In the data rows, 128 means zero.
Two rows play each game, the first against the second. How much does the first row win by? 15 is about a draw, 30 a big win and 0 a big loss. Wins can go round in a circle: one row can beat a second, the second a third and the third the first. Each row has two weighted sums of its numbers, A and B, taken from their middle values. A row wins by its A times the other's B, less its B times the other's A.
[112 127  95 166 110 112 149 138 166 116 146 167 117 122 112 140 138 124
 131 111 123]
[ 88 112 110 170 136 129 129 139  99 157 121 133 196 151 173  68 142 135
 140 122 149] 16
[119 117 144 112 163 143 138 104 121 141 120  89 144 134 136 121 133 130
 114 123 129]
[ 97 118  64 153 100 114  90 118 101 156 140 128 107 131 112 156 126 118
 189 158 198] 16
[ 39  90  67 167 101  51 139 115 142 125 164 147 119 136 105 150 123 127
 183 159 177]
[104 112  96 169 133 151 131 142 125 130 127 124 136 134 136 119 134 126
 132 116 136] 16
[142 136 150  98 140 132 151 115 122 119 111 154 153 121 154 108 105 140
  76 140 106]
[157 143 150 100 133 151 100 132  85 174 126 122 105 128 116 137 144 123
 121 126 132] 17
[171 163 157  99 104 157 168 137 169 109 125 130  95 121 120 146 151 117
  69 145  57]
[106 119  87 164 158  75 108 112 110 147 126 152 130 139 135 125 131 129
 162 140 161] 15
[123 111 145 106 163 136 116 113 105 149 138 107 142 129 128 131 117 132
 115 129 140]
[133 149 132 125 146 134 139 117 133 133 109 149 157 122 172  95 122 132
 104 148 109] 13
[ 91 123  81 158 110 145 150 146 159 118 138 136 144 137 169 104 146 123
 188 157 177]
[112 110  82 201  85  43 104 140 116 127 155 166 121 125 123 140 130 119
 146 129 148] 10
[124  97  99 185  74  53 110 164 136  92 179 207 108 109 118 170 115  86
 147 131 131]
[ 91 123  84 130  88 124 102 111 107 166 145 128 120 137 117 137 131 128
 174 145 176] 15
[134 134 135 123 138 149 130 128 152 122 147 118  88 108  63 194 125 139
 115  98  91]
[152 129 145 105 133 156 133 128 124 129 131  96 110 127 124 149 130 128
 106 120 116] 15
[118 127 151 118 139 134 149 121 107 119 137 115 124 134 130 130 138 128
 131 128 137]
[130 139 151 125 172 122 155  90 137 100  46 147 162 133 156  80 104 142
 115 136 119] 11
[ 68 113  79 155  92 145  85 119  85 170 145 133 136 126 155 117 142 128
 175 151 165]
[121  94 117 180  66 152 147 192 123  87 179 122  90  97 112 181 110 126
 115  89 130] 15
[178 150 168  83 119 156 138 169 214  46 106 113 117 127 135 131 138 119
 119  94  64]
[129 124 144 123 180 133 169  94 143  99  66 102 156 141 141 107 119 128
  82 125 106] 24
[160 124 164  87 154 132 172 102 144  87  84 148 154 134 143 104 116 135
 103 121 119]
[137 137 124 138 160 114 128 126 156  98  84 187 131 131 146 115 135 131
 132 127 113] 10
[141 174 145 106 100 150  29 154  40 203 167 134 167 116 187  79 126 128
 118 155 119]
[140 148 134 109  97 152 134 147 143 119 169 150 114 126 142 126 134 115
 131 139 113] 14
[121 145 136 130 141 174 161 134 125 137 118  92 123 127 131 119 148 127
 110 124 125]
[135 109 121 130 138 123 120 123 140 125 141 120 127 133 127 139 134 135
 126 114 131] 15
[128 147 144 117 145 159 127 120 102 150 112 105 140 134 141 117 137 115
 110 134 120]
[141 137 147 112 130 142 140 138 118 120 124 129 136 133 146 110 131 120
 129 130 133] 16
[132 128 137 128 133 132 148 140 143 108 137 141 150 139 164  87 143 131
 139 126 138]
[148 134 116 128  65 166 100 156 107 156 161 130 108 118 126 135 128 118
 170 166 175] 15
[149 140 154 100 132 145 151 124 120 136 130  76 129 128 130 131 135 125
  99 124 125]
[154 125 166  89 167 131 152  94 133 123  76 105 171 127 151 107 103 129
 110 135 121] 15
[ 81 151 119 149 139 115 100 144  80 168 138 143 194 122 185  76 112 141
 150 135 145]
[155 142 157  95 120 152 161 145 121 108 120 122 160 134 169  81 115 109
 131 131 133] 13
[ 99 152  88 161 140 141 101 141  92 157 140 144 140 125 171 100 127 119
 149 142 141]
[133 131 135 134 170 139 125  90 127 136  95 107 113 138  81 170 150 142
 120 119 111] 15
[126 111  97 175 100  30 112 144 139 116 158 208 148 143 161  92 144 175
 164 150 179]
[148 134 151 102 124 130 108 133 120 133 161 148  90 112  84 178 115 105
 118 108  90] 12
[116 143 120 129 129 171 129 137 117 144 128 109 129 125 144 121 140 120
 119 128 118]
[158 139 168  89 149 140 149  98 117 143  76  98 149 126 140 111 131 124
  92 151 114] 15
[107 115 116 160 142 156 157 139 142 101 133  91 124 128 112 148 126 130
 119 116 134]
[152 143 143 112 138 135 166 151 138  62  34 164 172 146 179  57  68 144
 105 127 117] 9
[116  87 100 156 108  71 121 118 186 100 203 168 112 108  22 212  72  97
 147 102 114]
[144 114 133 122 140 146 133 139 169  87 153  85  98 115  80 192 123 147
 108  91  91] 12
[139 129 149  99 148 136 146 121 206 105 161 103  98 128  61 173 122 141
 111 121  79]
[128 129 134 126 156 124 143 115 140 108 113 137 130 136 123 132 137 131
 125 131 125] 15
[ 91  85  72 184  43 108 121 145 125 144 174 133 120 123 102 142 116 123
 170 154 182]
[144 130 108 171 127  70 106 147 119 128 126 194 120 124 147 112 145 129
 149 130 147] 13
[108 101 132 141 130 152 126 114 105 152 137  99 133 138 122 128 143 136
 175 145 172]
[ 61  43 116 196  92 106 123 135 107 130 164 133 139 143 128 114 140 140
 164 148 160] 17
[119 139 137 118 133 138 150 112 148 135 138 113 122 128 122 133 144 132
 111 122 110]
[129 128 157 120 159 144 136 119  93 134 100  97 138 132 125 126 137 124
 114 112 141] 16
[139 127 121 124 131 146 117 124 130 149 147 111  97 124  70 175 110 127
 119 119 121]
[130 135 126 117 158 122 131 113 156 123 106 156 103 127  89 163 151 114
 101 125  74] 14
[130 136 133 136 128 163 166 143 188 117 158  80  83 108  45 179 120 164
 133 107 119]
[121 101 125 144 122 154 126 147 144 105 162  94 124 132 110 152 124 134
 153 120 140] 16
[163 149 152 102 132 145 110 116 110 162 117 129  88 132  90 166 144 123
  79 133  86]
[110 142  99 138 141 139 123 115 136 135 117 124 128 133 129 142 128 120
 129 133 127] 17
[126 123 130 142 153 135 130 123 134 112 110 130 128 131 126 134 137 128
 115 108 113]
[116 124 120 148 116 113 134 131 137 112 154 160 116 128 120 144 140 125
 148 123 131] 15
[162 155 148 114 142 169 124 132 107 162  88 117 157 126 162  88 124 105
 114 124 121]
[ 87 102 116 154 130 119 139 119 134 118 155 124 115 123 106 156 126 134
 116 111 128] 14
[103 128 148 112 148 151  87 104  80 179 133 130 135 130 136 121 140 123
 122 128 136]
[138 120 155 102 181 123 183  75 185  88  51 110 121 138 105 150 142 138
  47 150  58] 8
[131 125 133 122 119 137 121 140 116 141 136 127 149 142 158 103 134 125
 151 136 153]
[135 135 153 100 155 131 146 111 133  94 101 137 148 137 154  99 125 129
 107 137 106] 14
[154 136 154  89 136 130 100 120 195 101 158 134 113 127  91 168 127 129
 120  99  36]
[133 106 105 147  95 103 105 144 120 145 164 155 112 111  99 160 108 103
 149 139 159] 17
[ 58  87 123 199 133 118 148 151 109  98 143 142 101 118 117 163 125 119
 101  95 127]
[113  96  95 160 128 105 101 120 114 147 141 137 122 127 119 139 134 128
 151 129 154] 14
[143 145 149 101 144 151 135 118 111 138 109 122 133 127 143 121 127 116
 122 144 127]
[144 148 134 112 104 155 130 143 133 136 158 122 111 121 129 133 140 124
 148 135 139] 15
[ 45 117  85 136  79 148  57  93  58 191 108 122 109 131 108 146 126 134
 255 159 226]
[ 82  90 120 158 177 127 154 125 136  94 124 104 145 136 130 118 126 137
 102  92 117] 14
[149 129 148 110 142 132 164 127 156 101 128 117 160 142 147 102 125 130
 115 116 127]
[148 142 143 114 137 152 120 136 107 133 111 105 164 140 167  79 122 106
 159 140 154] 15
[166 122 167  76 143 126 148 105 122 107  62 111 177 126 148  81  74 119
  81 136 119]
[ 86  93  23 168  60  87  77  99  87 184 128 122 108 118  66 165 104 121
 178 157 212] 16
[105 108  81 131  69 126  97 115 103 159 162 127  74 110  43 179  77 129
 163 132 170]
[141 126 116 148 135  93 108 141 129 114 124 172 125 129 141 127 135 129
 147 127 134] 9
[156 143 162  91 137 132 133 119 112 130 112 106 144 130 137 112 132 124
 106 118 124]
[129 135 141 153 163 117 151 122 136  97  90 181 136 136 140 100 142 136
 132 110 121] 15
[132 131 128 120 113 146 108 118 103 163 136 116 110 130 110 149 128 129
 149 131 149]
[142 117 163  91 162 127 145 117 205  71 179  54  73 117  10 241  90 189
 108 105  71] 12
[134 146 139 114 132 161 152 137 134 129 120 111 117 125 136 130 139 114
 116 136 115]
[159 123 165  84 152 128 198 132 185  56 136  35  70 119  73 203 128 167
  63 100  76] 16
[111 133 139 139 172 120 140 118 119 126  92 140 146 128 145  96 121 132
 120 124 131]
[186 141 175  69 109 132 138 129  96 143 100 111 172 125 161  79  99  93
 100 139 125] 14
[ 62 113  63 175  53 140 153 141 162 119 189 142  71 109  70 172 102 125
 163 142 153]
[113  86  73 203  74 101  96 124 101 156 136 134 130 129 124 134 136 130
 182 173 202] 18
[150 122 151 105 134 137  88 163 143  60 173  96 121 122 118 161 130 136
 150 114 133]
[121 134 146 120 151 113 153 108 161  96 121 169 151 138 146  97 145 148
 117 117 110] 12
[105 125 100 133  53 165  81 124  72 186 131 129  62 108  59 166  73 147
 168 139 170]
[176 143 158  77 110 144 117 126 115 138 119 129 176 124 202  70  90 124
  86 146  98] 19
[194 135 201  60 123 135 141 121 150 119 111 121  97 131  79 168 145 127
  78 134  58]
[129 133 106 132 115 113 105 128 116 157 140 153 122 129 142 118 150 124
 166 142 163] 16
[177 130 169  83 147 139  86 109  79 178 129 125 110 129 113 145 131 132
  35 152  72]
[120 126 109 137 126 129 130 133 138 136 139 130 125 128 124 131 129 130
 127 118 127] 15
[ 28 117  92 187 159  80 154 106 121 127 126 144 142 141 131 125 133 132
 160 135 156]
[165 140 174  78 151 134 151 155 255  62 210   0  79  98   3 229  85 218
 109  83  39] 3
[119 112 130 142 132 132  68 109  66 194 123 121 205 174 193  35 149 133
 168 149 172]
[134 117 142 125 138 147 142 163 140  91 127  87 141 141 145 100 133 118
 129  99 132] 24
[133 122 145 110 139 131 142 126 128 123 139 108 122 129 119 135 126 132
 119 114 125]
[133 124 125 117 141 150 139 121 193 102 156  97  82 118  36 200 120 158
 106 111  78] 15
[126 129 132 128 147 154 114 122 101 163 126 112 117 129 104 139 133 139
 123 114 134]
[126 127  88 133  66 142 118 150 126 153 174 148  99 117 103 143 104 104
 160 136 165] 13
[152 150 146 107 151 148 131 117 120 135  72 126 158 123 172  94  99 119
 135 139 130]
[166 138 172  69 119 135 131 114 146 104 121 120 106 132 123 148 140 128
  94 150  81] 13
[ 73 146  75 146 109 119 143 131 138 159 136 144 161 127 162 107 145 127
 168 134 169]
[142 143 142 137 153 138 139 130 120 106  78 150 144 132 150  92 130 136
 126 115 130] 18
[111  99  56 197  27  86 109 148 118 142 164 162  95 104  89 177  96  87
 162 148 164]
[157 148 154 107 135 136 169 108 145 121  72 174  89 139  97 160 161  99
  42 163  56] 15
[129 117 118 140 145 137 120 139 139 115 124 113 155 147 162  94 125 125
 128 118 132]
[187 141 193  59 113 156 146 123 161  97 125 156  76 138  66 201 148  98
  66 172  34] 13
[132 137 144 117 131 152 173 139 139  99 142 105 118 126 126 135 135 125
  66 106 101]
[ 92 115 118 170 130 105  99 129  78 169 140 140 186 154 180  50 131 151
 188 153 174] 17
[124 132 124 145 124 126 135 146 144 113 131 159 116 126 115 144 140 113
 135 117 119]
[ 31  97  57 191  81   0  79 114  71 178 131 114 116 126 115 145 128 111
 224 165 211] 14
[145 143 156  88 135 139 141 108 118 133 107 121 142 123 153 115 125 124
  75 152 101]
[142 138 146 125 142 145 143 116 129 125 120 125 144 139 146 100 144 131
 135 118 135] 15
[129 130 132 144 163 124 137 132 123  93  87 142 125 124 124 142 126 122
  94 117 119]
[131 115 105 147 126  84 113 145 167  82 158 196 116 126 119 147 128 118
 148 126 124] 15
[ 72 111  64 133  87 127 114 112 116 160 144 128 130 136 132 141 133 130
 218 164 214]
[159 134 167  83 136 131 124 107 129 130  99 146 149 121 160  93 109 140
 112 139 111] 16
[118 125 137 125 149 150 152 131 150 120 132  91 130 129 122 128 138 131
 160 128 154]
[122 126 134 172 169 155 134 139 114 114  86 116 136 128 139 104 140 126
 105  84 115] 16
[108  99  68 173  85 105 136 144 186  91 181 151  93 113  80 191 110 112
 119 109 109]
[135 123 122 146 134 129 126 138 131 119 122 142 125 134 133 137 140 116
 140 123 135] 12
[138 160 119 120 102 154 146 136 159 134 149 137  49 126  40 185 118 116
  77 138  64]
[127  87 118 153 185  92 108 125 144  89 105 145 145 156 157  94 114 158
 141 113 131] 15
[129 102 120 153 145 171 133 138 146  98 140  72 121 127 107 151 130 140
 146 110 138]
[160 134 164  85 142 139 136 135 156 119 158 111  87 117  79 174 122 135
 102 118  83] 15
[144 134 147 111 133 136 142 118 143 132 146 130 121 127 120 137 137 131
 111 114 110]
[135 139 130 101 133 114  92 113 101 155 141 136 142 131 167 117 128 139
 153 142 148] 18
[ 61 133 128 128 176  97  96  94  78 168 127 119 176 138 143 116 117 142
 107 138 132]
[190 151 197  63 138 119 105 128 130 151 139 102  92 110  81 172 130 157
 115 113  86] 24
[121 144 131 131 163 148 144 115 141 122  77  99 155 144 151 101 128 123
 108 132 106]
[ 52 142 111 137 156 102  43 120  59 193 154 121 187 127 169  98 113 139
 201 142 170] 15
[100 125  94 150  92 144 114 155 108 150 161 139 135 129 153 109 136 114
 133 132 131]
[141 131 118 149 154 100 133 133 171  81  86 211 139 137 153 100 126 141
 121 118 106] 15
[146 113  68 168  21  68 101 168 143 117 194 199 107 118 136 134 130 103
 157 149 152]
[129 127 137 120 163 158 186 159 169  93  82 109 154 136 161  99 119 122
 142 122 140] 23
[152 146 150  92 131 140 139 109 128 131  98 117 159 120 166 108 109 115
 102 153 111]
[122 107 117 156 172 102 130 128 158  68 101 151 142 155 154  97 119 141
 129 111 109] 15
[169 144 166  96 130 147 151 128 100 140  86 117 148 123 140  96 126 116
 121 127 143]
[171 145 166  71 121 139 116 125 103 144 137 112 146 128 157 114 122 110
 125 146 127] 12
[115 138 121 140 112 181 159 152 144 124 144  95 107 123 121 134 138 123
  98 113 104]
[127 123 142 153 143 126 123 144 100 132 128 161 151 143 158  70 137 140
 159 134 151] 18
[154 149 149  96 112 166 120 144 104 152 155 122 125 127 144 115 131 117
 117 134 133]
[121 114  57 130  89 104  89 111  97 178 130 120 124 133 109 139 130 124
 164 146 201] 19
[154 117 159  77 153 132 137 110 156 125 166  84 111 138 106 157 120 134
 106 128 106]
[139 135 130 120 158 126 127 115 156 129 111 159 141 132 146 115 138 138
 139 126 118] 16
[ 76 101  83 170  76 137 107 130  92 161 139 128 135 134 137 125 136 120
 194 167 186]
[166 154 168  96 133 149  96 121  74 182 121 132 157 140 161  74 150 107
 129 112 131] 19
[144 136 154 104 150 150 124 116  97 151 114  98 123 127 123 142 135 130
 115 130 124]
[168 144 157  88 113 147 110 171 205 100 181 110 100 101  64 182 115 136
 139 112 100] 18
[113  73  84 204  79 126  86 120  90 168 135 132 123 128 127 127 145 129
 183 199 199]
[128 122 104 136 105 131 123 129 154 136 164 139 119 123 113 143 133 126
 141 127 135] 14
[103 139 113 163 198 115 152 118 136 111  64 166 132 133 137 121 130 126
 106 126 123]
[151 100 144 145 141 172 113 150 113 108 134  59 121 117 104 165 129 146
 161 146 165] 17
[120 141 137 150 144 145 131 131 110 134 123 133 115 120 116 138 149 130
 123 117 132]
[107  96  83 161  98  72 118 129 156 121 170 166 125 126  97 157 117 121
 147 128 147] 16
[142 114 156  86 156 121 141 100 156 118 170  51  33 120   6 240  76 235
  85 115  95]
[168 145 154  91 114 158 146 146 109 141 143  89 102 122 131 141 129 126
 119 125 133] 11
[158 147 148 109 130 150 137 135 174  68  91 100 129 133 142 122 136 119
 109 118  80]
[120 129 113 126  95 183 129 145 132 143 158  83 104 115 110 152 120 144
 105 103 113] 18
[ 94 139 113 123 142 127 110 100 106 160 141 124  68 133  68 176 134 130
  62 156  72]
[112 149 133 134 153 122 129 118 114 149 121 160 159 127 158  82 134 144
 125 139 128] 13
[ 53 101  64 169 109  53 149 132 152 134 155 181 175 143 191  84 159 166
 205 173 197]
[124 121 133 111 142 128 101 109 106 162 138 127 130 130 135 129 139 134
 153 132 153] 12
[114 108  90 152  82  93  90 120  84 162 148 138 133 140 152 117 138 130
 174 164 176]
[ 88 109  68 164  80  86 109 115 120 145 153 139 115 129 110 147 127 126
 153 138 149] 13
[ 93 129 106 117 134 133  86  85  77 175 126 127 133 134 130 135 138 135
 173 141 162]
[109 128 131 177 131 137  96 139  77 181 112 134 172 148 159  64 147 130
 174 145 161] 17
[138 124 137 114 155 121 119 102 145 122 127 131 110 140  79 175 133 124
 107 131  86]
[ 62 138  69 157 134  44  52 118  49 195 127 101 116 128 118 139 134 118
 195 128 196] 22
[130 109 129 142 174  76 117 118 129 100 101 176 144 146 151  98 113 159
 141 124 133]
[120 129 109 184 127  69 116 132 127 116 129 193 133 130 134 119 146 132
 141 119 132] 15
[144 126 145  98 141 143 116 112 114 132 134 105 122 139 126 143 129 125
 132 128 133]
[ 92 121 125 129 134 168 169 122 138 130 153  92 133 131 136 120 142 130
  80 115 107] 10
[161 145 158  98 134 141 141 122 134  95  33 120 143 124 156  91  95 117
 111 130 108]
[129 131 138 146 118 130 188 167 157  59 149 179 139 142 147  95 145 123
 105  92 111] 19
[125 156 129 124 147 138 144 106 122 138  99 139 151 129 156 111 128 129
 105 153 116]
[168 132 161  91 148 146 149 100 121 133  76 105 161 121 153 109 104 114
  80 147 112] 13
[131 122 120 171  88 111 103 131 101 133 160 157 111 120 128 144 131 120
 153 131 144]
[ 98 140 117 147 146 155 120 102 101 172 107 103  84 133  60 168 137 159
 102 118 110] 4
[203 127 207  50 133  98 138  96 111 153 103 100 141 133 123 124 132 128
  52 152  84]
[136 139 126 118 128 150 132 135 148 135 133 108  90 127  87 163 132 122
  99 127  96] 16
[ 90 117  90 141 166 142 145 111 160 125 124 113 120 131 119 146 134 130
 116 128 113]
[148 124 127 130 140 152 110 155 166  99 124 110 129 137 170  85 142 119
 148 120 137] 9
[115 146 117 129 145 125 105 117  94 170 124 133  66 136  62 172 152 121
 112 134 117]
[ 46 108  95 157 143  51  75 105  65 176 139 120 103 129 115 149 131 115
 186 142 168] 17
[184 139 187  61 117 141 131 107 136 123  97 123 142 131 154 111 122 125
  69 136  62]
[120 101 104 156  95  99 119 140 142 116 178 161 111 122 101 161 117 111
 149 125 136] 15
[126 101  67 179  62  97 104 148 127 153 155 154 110 107  89 161 113  98
 160 143 176]
[133 135 123 157 158 112 135 133 155 100  94 185 136 130 143  95 142 137
 127 108 112] 17
[ 85  98  80 146  79  99 130 127 137 140 178 131  73 111  47 182  83 117
 178 149 186]
[126 109 128 163 133 115 145 158 131  79 127 162 142 145 154  89 130 135
 124 112 133] 16
[124 128 109 138 115 161 116 151 121 152 142 137 125 123 154 110 147 117
 188 166 188]
[ 91  98  91 181 132 144 138 151 128 118 138 127 121 128 134 128 136 124
 140 127 139] 20
[122 105  59 154  38 132 101 140 129 157 180 148 103 114  98 147 108 115
 159 142 169]
[151 126 148 101 135 125 121 135 154  88 146 121 125 137 124 143 129 131
 130 120 117] 10
[114 140 132 122 160 135 136  99 134 135 104 114 148 133 144 112 140 133
 107 131 107]
[143 141 151 104 134 142 153 144 144 113 140 132 130 126 132 124 134 125
 134 127 137] 15
[170 155 167  89 122 145 149 158 157  83 143 118  64  92  59 232 127 138
  97  83  84]
[139 144 113 141 131 141 119 141 134 133 115 140 122 122 134 128 135 121
 147 128 151] 14
[ 55 116 101 141 152 131  92 101  88 170 130 114 120 135 115 147 130 134
 132 132 141]
[ 31 143  75 186 105  25  92 128  76 185 132 140 118 125 141 120 148 118
 211 142 183] 26
[145 146 146 112 124 157 145 129 128 127 148 121 124 129 136 123 144 125
 137 128 129]
[  4 117  93 152 101 153  64 101  71 190 126 136 143 130 141 118 153 129
 255 169 200] 18
[ 64 125 106 144 180 105  78 109  68 182 128 112 148 129 141 127 126 137
  91 126 119]
[167 151 163  92 115 147 101 136 103 164 138 141  80 119  75 172 141 119
  90 126  72] 14
[127 144 137 123 155 137 148 109 127 130 103 148 169 132 167  83 113 141
 128 136 133]
[128 143 100 144  61 159 179 185 193  68 202 128  64 104  86 184 105 119
  88 110  76] 9
[121 123 130 142 136 108 141 115 133 100 139 162 122 129 126 144 133 127
 114 119 114]
[122 124 104 155  97 136 130 144 145 119 166 143 104 115 109 156 125 119
 122 109 117] 14
[157 136 166  85 133 125 165 104 130  85  67  43 138 133 133 120 127 120
  82 127 112]
[103 121 128 139 190  98 116  84 115 133 112 120 157 137 143 106 116 143
 129 139 127] 20
[168 125 192  58 170 106 148  97 172 106 160  68  62 138  14 225  96 185
  54 132  37]
[106 119 113 154 113 140 149 128 134 118 142 130 114 126 126 143 138 130
 125 116 125] 15
[169 158 130 118 112 181 124 139 158 117 124  94  83 118  88 178 148 147
 110 127 102]
[124 113  87 162  97  92 124 169 146 113 159 177 129 133 150 113 132 124
 153 147 159] 12
[142 136 142 117 143 135 124 131 125 128 121 122 141 130 139 114 136 128
 112 126 123]
[ 23 127  97 182  98 146 107 119  92 173 135 132 151 131 152 102 154 127
 182 142 165] 11
[ 70 124  98 164 121 144 141 108 125 147 134 117 128 135 128 129 149 138
 132 128 136]
[128 136  83 126  81 165 122 139 143 144 167 133  97 116 112 142 124 126
 149 132 144] 5
[ 45  79  63 170  99  51 178 137 182  93 185 177 139 144 139 125 132 137
 140 129 140]
[138 169 138 120 118 143  83 146  64 193 140 136  87 132 114 134 156 105
 120 155 125] 15
[ 79 100  78 168  69  68 116 113 110 158 153 143 112 128  96 154 106 111
 174 141 182]
[114 129 127 132 100 159 146 149 119 114 158 106  96 119 124 157 123 132
 108 120 126] 14
[100  83  67 193  79  88 128 144 142 121 165 164 130 134 153 110 156 137
 176 155 174]
[ 55 109   8 185  10  52  78 133  65 189 129 141  98 109 105 140 124 106
 213 172 224] 9
[117 133 123 128 161 151 129 113 127 137 115 109 121 131 120 140 134 124
 109 132 102]
[128 127 124 148 159 105 122 121 150  92 107 166 126 134 130 125 140 134
 127 116 104] 15
[131 115 102 176 151  60 110 124 130 134 119 183 128 128 122 124 142 132
 151 120 150]
[ 71 131  71 146  82  89  91 117  79 187 119 137 134 125 142 117 152 130
 224 152 221] 17
[ 85 116  96 155 119 129 173 153 159 114 147 137  83 119  83 172 121 115
 153 139 152]
[152 143 155 101 139 135 149 117 136 119  68 149 168 112 176  65  82 136
 103 149 114] 23
[125 148 109 141 123 159  80 134  71 187 129 134 137 129 159 107 142 117
 165 141 159]
[122 106  45 161  32 114 103 161 132 151 176 146  98 102  80 156 101 104
 160 147 181] 17
[143 134 134 129 108 161 146 153 123 133 152 114 119 125 134 129 138 123
 138 124 139]
[126 120  97 158 157  84 110 115 112 155 113 139 144 141 130 120 127 135
 148 125 156] 15
[144 149 149 116 140 151 132 125 106 120  98 137 139 133 150 104 126 123
 119 135 126]
[140 134 146 100 140 137 119 111 119 161 139 113 125 134 115 139 134 131
 164 132 163] 16
[228 147 226  26 127  92 128 129 132 131 135  90 116 126 125 145 131 121
  55 130  52]
[163 137 163  92 138 141 108 127  94 157 122 109 150 139 148 104 132 108
 115 119 132] 13
[ 76 129  95 145 117 131 157 134 134 144 146 127 112 131 113 134 129 126
 162 134 165]
[ 91 138 116 153 131 125 121 131  95 157 130 139 156 133 156  97 141 131
 179 143 166] 16
[136 118 134 139 163  87 100 113 117 120 110 159 131 142 127 126 131 138
 140 114 129]
[107 141 105 134 137 181 146 143 139 132 121 116 109 121 141 132 143 118
 120 131 120] 17
[165 136 164  82 138 139  65 122  61 190 143 118 153 127 158 111 119 130
  90 157 106]
[127 125 147 120 130 156 170 146 136 121 143  92 121 123 127 128 138 136
  86  95 118] 15
[124 123  81 153  95  72  98 111 119 149 137 141 121 136 103 157 129 117
 164 140 167]
[133 145 140 123 142 144 139 127 137 125 118 136 105 121 103 146 145 124
 106 112 103] 15
[148 131 133 120 124 135 105 128 115 152 143 123 135 131 131 126 135 125
 147 128 142]
[126 118 102 139 110 117 111 151 119 146 157 156 128 126 152 110 131 123
 155 139 161] 17
[144 133 132 152 149 136 115 149 114 115  95 145 147 140 160  78 125 127
 134 117 135]
[131 134 137 151 122 138 143 166 114  92 134 156 123 120 137 132 136 117
 109 105 128] 14
[ 86 127  94 161 120 138  62 128  59 196 143 130 146 131 154 104 132 123
 163 135 165]
[157 145 159  95 137 152 114 110  96 157 117 121 109 128 129 141 150 126
 111 150 119] 16
[113 115  66 109  84 141  93 122  98 162 155 131 103 119 105 152 113 121
 197 164 224]
[116 120 109 172 149  63 109 111 130 120 124 171 129 131 127 130 141 137
 128 116 121] 12
[ 98 102 128 118 133 164 153 122 139 131 171  66  91 116  76 165 107 176
 107  94 110]
[142 149 118 138 126 151 114 138 109 153 117 143 109 123 118 141 148 109
 161 135 145] 9
[194 136 176  69  92 142 143 115 132 127  74 127 181 103 192  80  61 106
 103 157 113]
[136  92  77 188  97  29  93 139 130 132 157 178 130 125 104 145 124 112
 141 115 142] 12
[119 126 133 112 146 156 162 131 163 107 125  74  80 119  85 180 139 154
 136 129 132]
[166 162 158 107 124 161 167 129 127 139  55 129 153 108 161  88 121 118
  92 142 122] 14
[132 126 151 119 147 134 142 124 110 128 134 125 124 128 121 132 137 135
 123 116 135]
[150 143 159 105 138 139 154 127 114 127 115 105 136 126 132 117 134 127
 116 117 132] 14
[137 136 151 113 166 126 106  85  99 167 110 134 161 127 166  84 125 147
 126 138 115]
[139  91  65 195 110  29  96 148 151 119 145 196 130 133 137 123 138 138
 146 122 150] 20
[ 77 112 105 187 115 121 162 155 139  98 137 166 108 120 134 134 151 123
 132 112 127]
[172 143 199  60 145 110 143 131 157 111 130  83 107 126  84 165 135 150
 104  95  76] 15
[125 137 108 137 117 126 161 130 206 122 155 154  69 121  20 185 118 106
  73 112  51]
[126  77 116 215  94  13 121 184 116  85 165 234 112 112 114 163 116  85
 139 115 145] 12
[ 99 102  97 159 113 105 163 127 174  99 176 141  96 115  68 181 108 124
 117 101 113]
[147 147 147 107 145 138 119 127 120 153  98 125 161 123 177  81 112 126
 134 133 136] 12
